In the data rows, 128 means zero.
Here are some points, each followed by its number:
[152 131 128 138 128 128 129 130 146 128 134 134 128 147 153 150] 0
[135 130 255 128 135 131 165 128 146 148 143 128 165 160 145 128] 1
[128 180 226 128 128 146 179 149 153 203 128 128 128 193 128 128] 2
[128 128 128 144 128 128 157 134 128 128 128 128 128 142 143 148] 3
[128 159 173 158 140 136 161 153 154 131 151 148 128 159 147 128] 4
[155 144 215 128 185 147 154 134 156 156 164 137 159 134 164 136] 5
[186 128 152 140 128 128 128 128 128 128 128 128 161 128 128 162] 6
[143 138 128 160 128 128 128 128 170 130 128 128 167 128 128 168] 7
[143 128 128 142 128 128 128 128 135 128 131 128 128 138 128 128] 8
[140 128 128 128 128 155 128 128 156 128 136 128 128 128 128 135] 9
[154 161 140 128 142 136 133 128 138 128 128 128 146 128 131 128] 10
[169 128 225 128 128 168 165 128 150 128 128 139 200 137 128 128] 11
[128 164 189 128 128 139 162 128 163 128 159 128 128 144 145 128] 12
[128 164 128 169 150 143 128 162 157 128 131 150 128 165 129 137] 13
[128 128 206 128 128 185 157 128 235 128 134 154 172 158 191 128] 14
[128 128 128 150 128 147 155 128 128 183 166 135 128 160 165 139] 15
[128 128 148 128 158 128 136 130 128 128 196 128 154 128 174 134] 16
[129 128 129 128 148 133 128 147 134 128 144 128 136 128 145 132] 17
[164 144 128 149 134 133 134 138 147 128 128 148 150 128 132 149] 18
[232 171 128 130 128 128 135 128 166 158 128 128 185 128 128 247] 19
[241 128 128 144 179 128 128 128 188 254 160 128 128 128 150 130] 20
[129 157 130 149 129 141 128 132 160 128 128 143 175 131 151 140] 21
[141 134 128 128 155 197 177 128 128 153 187 142 148 128 197 128] 22
[152 158 128 128 139 137 145 128 154 128 154 128 129 128 128 140] 23
[142 146 128 196 156 128 179 223 140 128 128 209 175 130 128 137] 24
[167 128 137 152 128 128 157 128 128 128 128 128 171 128 135 151] 25
[137 145 128 143 193 128 139 148 128 128 189 128 164 128 147 133] 26
[140 136 168 134 138 144 144 128 131 128 133 132 147 135 157 144] 27
[255 128 128 153 128 128 128 177 128 128 128 128 255 255 151 128] 28
[191 134 142 165 129 128 128 128 128 128 130 128 210 128 128 203] 29
[129 133 128 156 133 128 155 149 144 136 145 146 133 167 147 154] 30
[134 128 193 128 138 174 153 128 184 156 141 128 129 136 153 143] 31
[137 129 128 144 128 128 128 128 149 198 138 169 128 183 175 168] 32
[143 143 128 136 128 128 143 128 157 135 140 149 129 156 141 138] 33
[136 134 128 128 128 162 169 128 128 128 138 132 128 128 130 128] 34
[141 136 128 134 128 128 131 128 135 128 134 151 146 131 130 152] 35
[128 128 128 234 180 128 200 255 128 128 153 198 187 187 128 159] 36
[155 128 128 150 130 128 131 128 141 130 153 207 128 129 128 186] 37
[175 151 148 147 163 148 154 189 143 152 182 128 198 162 128 165] 38
[128 190 128 147 128 137 146 150 129 159 131 165 128 173 171 141] 39
[128 128 128 143 171 128 148 158 140 128 128 169 179 133 128 133] 40
[135 128 128 128 128 169 142 128 144 128 136 142 128 128 128 142] 41
[170 134 128 128 142 128 129 128 146 142 128 129 128 128 130 141] 42
[161 128 201 128 128 166 160 128 144 129 139 136 185 134 136 136] 43
[177 132 135 162 128 153 136 128 131 153 170 128 169 128 157 164] 44
[141 128 135 133 135 161 128 150 128 128 128 134 147 138 135 152] 45
[128 128 128 230 169 128 128 208 146 128 128 179 134 128 161 174] 46
[128 139 128 217 167 128 182 255 128 128 147 183 176 172 128 163] 47
[147 156 133 147 129 133 143 142 148 132 153 166 128 155 135 185] 48
[128 128 128 139 146 128 131 128 146 128 141 128 128 128 128 180] 49
[128 135 171 128 128 129 148 143 186 128 142 167 195 128 152 128] 50
[128 129 128 128 128 212 151 128 128 186 186 157 128 128 160 161] 51
[128 153 202 128 128 128 134 132 153 214 128 128 128 172 128 139] 52
[148 128 128 128 128 128 143 128 136 128 131 128 144 131 154 154] 53
[171 142 139 139 193 128 135 128 154 179 171 135 136 131 160 131] 54
[196 159 128 156 195 128 128 176 128 128 133 128 128 133 128 129] 55
[156 196 134 231 182 128 143 199 128 128 128 153 152 129 142 171] 56
[164 128 128 144 128 128 130 128 128 128 128 147 172 128 128 183] 57
[133 136 128 163 145 128 142 175 135 128 143 163 141 147 143 128] 58
[149 144 138 129 131 150 130 128 128 128 133 163 140 133 129 157] 59
[135 162 230 128 128 173 211 139 142 128 161 189 209 129 128 128] 60
[205 128 133 152 145 128 128 128 132 128 128 177 134 128 128 239] 61
[141 140 222 128 131 134 137 128 128 128 142 128 133 141 144 128] 62
[128 183 133 128 128 128 128 128 128 128 157 131 147 167 128 128] 63
[160 162 128 144 128 128 149 128 148 172 128 158 128 160 147 136] 64
[132 163 134 133 128 170 143 145 149 128 160 146 146 128 146 150] 65
[128 134 161 136 142 158 158 159 171 128 139 161 200 128 147 129] 66
[131 132 143 128 128 191 156 128 136 171 180 155 129 141 152 157] 67
[183 132 128 138 162 137 143 128 155 195 163 128 129 128 142 143] 68
[141 150 128 230 175 140 152 198 128 141 128 171 128 175 166 128] 69
[129 147 128 218 170 145 128 203 134 128 128 181 155 145 140 157] 70
[151 150 129 136 149 128 151 128 137 132 160 174 132 146 190 161] 71
[138 145 128 205 163 137 148 180 138 138 129 162 128 163 156 128] 72
[135 137 183 128 128 149 155 128 128 153 140 128 144 136 168 130] 73
[134 176 128 138 155 149 159 129 128 128 165 129 131 146 152 128] 74
[223 153 128 132 160 128 134 128 163 251 187 136 128 141 156 128] 75
[163 128 128 128 193 128 141 128 164 206 184 128 128 128 155 136] 76
[128 143 162 128 128 139 145 131 135 133 135 130 128 157 128 151] 77
New points follow, each followed by the numbers of its three nearest points above by angle, nearest first.
[133 153 204 128 128 162 193 136 138 188 189 174 189 129 143 128] -> 60 73 43
[135 128 131 128 130 146 153 134 128 157 143 140 134 162 138 134] -> 15 67 32
[138 128 247 128 136 128 163 128 151 128 146 128 152 171 128 128] -> 1 62 11
[130 165 170 128 132 154 142 128 134 164 135 143 131 173 155 128] -> 2 52 73
[158 137 136 138 128 133 141 128 160 129 130 137 135 131 128 140] -> 18 42 23
[142 136 128 157 141 131 139 163 141 143 139 161 139 149 147 131] -> 58 72 69
[128 134 128 154 200 187 140 152 193 141 128 128 176 128 142 128] -> 66 40 21
[129 140 251 128 128 204 173 136 251 235 138 139 170 133 204 136] -> 31 14 73
[128 146 135 165 145 167 129 165 130 128 129 158 155 140 175 149] -> 70 45 69
[132 155 173 128 131 137 155 128 165 128 154 131 131 140 143 135] -> 12 4 31
[148 138 128 151 129 128 130 128 148 130 147 190 142 129 131 175] -> 37 35 48
[185 146 143 143 215 128 128 128 152 196 185 128 128 128 168 128] -> 54 76 68
[128 134 255 128 128 209 184 139 255 255 128 128 185 135 215 128] -> 31 14 73
[130 169 179 128 128 162 147 128 136 176 137 144 132 183 156 128] -> 2 52 73
[201 131 128 153 128 128 130 128 137 128 137 128 151 128 142 164] -> 6 19 29
[167 154 143 128 134 129 169 149 147 128 166 180 169 135 128 192] -> 35 48 59
[170 149 128 143 128 128 129 128 153 128 128 147 156 128 128 156] -> 18 19 35
[134 175 128 135 128 161 131 140 156 128 143 137 146 128 140 144] -> 65 21 23
[144 128 128 131 130 140 148 128 128 136 155 135 162 141 141 159] -> 44 38 53
[163 135 204 128 191 140 140 128 155 156 160 132 139 128 160 138] -> 5 54 27
[131 128 137 128 128 144 153 128 128 171 143 140 128 160 138 128] -> 15 67 32
[132 128 128 128 128 138 161 128 128 167 148 144 128 170 141 128] -> 15 32 64
[129 168 202 136 130 147 169 152 151 184 129 135 128 187 128 130] -> 2 52 77
[255 255 133 128 128 255 194 128 170 192 128 255 128 255 165 128] -> 64 33 39
[128 170 177 148 172 173 169 181 152 128 139 165 206 161 140 159] -> 66 38 60
[154 161 135 134 128 133 145 128 155 128 161 165 128 151 128 204] -> 48 35 37
[134 144 128 128 128 128 146 128 164 128 145 140 129 150 143 128] -> 33 23 4
[144 140 235 128 132 128 134 128 128 128 145 128 128 146 137 128] -> 62 1 12
[164 130 229 128 205 143 144 128 155 166 171 128 143 128 171 128] -> 5 54 27
[128 192 128 141 149 151 169 128 128 128 178 130 128 143 160 128] -> 74 65 23
[156 202 169 128 128 152 175 136 198 128 198 214 170 171 128 229] -> 48 35 59
[128 128 176 128 137 179 171 151 131 138 198 161 142 132 160 157] -> 67 22 51
[128 135 191 129 142 174 150 128 208 141 136 148 161 159 175 137] -> 14 31 50
[128 150 128 136 128 128 150 128 162 128 128 151 128 128 134 128] -> 33 4 23
[128 128 128 130 160 128 128 128 162 128 177 128 136 128 206 128] -> 16 17 71
[144 128 152 131 138 138 148 128 136 134 152 130 163 149 128 157] -> 38 43 27
